[[129 124 130 122 129 122 126 132 129]
 [132 133 131 129 129 135 137 128 117]
 [118 130 119 126 136 119 126 120 121]
 [125 128 140 122 124 135 128 127 126]
 [136 135 115 108 133 118 138 153 127]]
=>
[[118 130 119 126 136 119 126 120 121]
 [125 128 140 122 124 135 128 127 126]
 [129 124 130 122 129 122 126 132 129]
 [132 133 131 129 129 135 137 128 117]
 [136 135 115 108 133 118 138 153 127]]

[[110 106 110 114 112 130 122 109 120 123 111 118 138]
 [148 144 132 149 116 112 139 148 124 107 146 109 108]
 [107 106 113 144 110 120 131 147 132 118 145 109 141]
 [115 108 124 145 118 109 134 149 113 112 143 113 116]
 [108 110 111 111 129 130 127 108 128 127 116 113 119]
 [142 147 145 150 118 125 114 142 112 132 111 143 113]]
=>
[[107 106 113 144 110 120 131 147 132 118 145 109 141]
 [108 110 111 111 129 130 127 108 128 127 116 113 119]
 [110 106 110 114 112 130 122 109 120 123 111 118 138]
 [115 108 124 145 118 109 134 149 113 112 143 113 116]
 [142 147 145 150 118 125 114 142 112 132 111 143 113]
 [148 144 132 149 116 112 139 148 124 107 146 109 108]]

[[129 128 128 127 124 125 132 112 126 122]
 [122 130 119 132 127 128 126 132 131 133]
 [140 123 132 132 126 120 125 121 147 127]
 [121 123 131 117 131 127 136 130 124 125]
 [155 139 110 119 123 119 144 102 131 125]
 [149 139 115 118 130 118 139 108 141 125]]
=>
[[121 123 131 117 131 127 136 130 124 125]
 [122 130 119 132 127 128 126 132 131 133]
 [129 128 128 127 124 125 132 112 126 122]
 [140 123 132 132 126 120 125 121 147 127]
 [149 139 115 118 130 118 139 108 141 125]
 [155 139 110 119 123 119 144 102 131 125]]

[[118 107 118 117 118 154 154 154 154 116 149 112 110]
 [126 129 126 126 127 120 120 121 118 127 120 121 129]
 [125 141 126 124 126 129 128 129 131 118 140 107 143]
 [116 110 116 117 117 140 141 142 136 119 133 118 112]
 [134 130 134 134 133 119 118 118 123 131 122 126 129]]
=>
[[116 110 116 117 117 140 141 142 136 119 133 118 112]
 [118 107 118 117 118 154 154 154 154 116 149 112 110]
 [125 141 126 124 126 129 128 129 131 118 140 107 143]
 [126 129 126 126 127 120 120 121 118 127 120 121 129]
 [134 130 134 134 133 119 118 118 123 131 122 126 129]]

[[127 124 140 143 130 126]
 [104 124 106 104 109 147]
 [119 144 128 144 132 120]
 [148 113 123 107 134 139]
 [140 142 140 149 151 104]]
=>
[[104 124 106 104 109 147]
 [119 144 128 144 132 120]
 [127 124 140 143 130 126]
 [140 142 140 149 151 104]
 [148 113 123 107 134 139]]

[[121 133 135 137 140 134 118 131 135 126 130]
 [117 138 130 145 139 135 118 129 135 133 108]
 [124 130 135 133 138 133 120 128 133 128 133]
 [113 137 130 147 141 133 117 135 137 130 104]]
=>
[[113 137 130 147 141 133 117 135 137 130 104]
 [117 138 130 145 139 135 118 129 135 133 108]
 [121 133 135 137 140 134 118 131 135 126 130]
 [124 130 135 133 138 133 120 128 133 128 133]]

[[129 127 127 123 127 129 130 129 128 127 131 126 132 131]
 [138 130 129 112 114 155 125 147 124 127 139 118 141 128]
 [130 133 131 122 114 148 116 134 125 136 131 121 134 117]
 [133 125 125 134 136 122 140 135 128 116 130 135 124 140]
 [136 126 126 124 129 133 137 140 127 119 134 128 131 138]
 [127 129 129 117 121 135 122 126 128 135 130 120 136 123]]
=>
[[127 129 129 117 121 135 122 126 128 135 130 120 136 123]
 [129 127 127 123 127 129 130 129 128 127 131 126 132 131]
 [130 133 131 122 114 148 116 134 125 136 131 121 134 117]
 [133 125 125 134 136 122 140 135 128 116 130 135 124 140]
 [136 126 126 124 129 133 137 140 127 119 134 128 131 138]
 [138 130 129 112 114 155 125 147 124 127 139 118 141 128]]
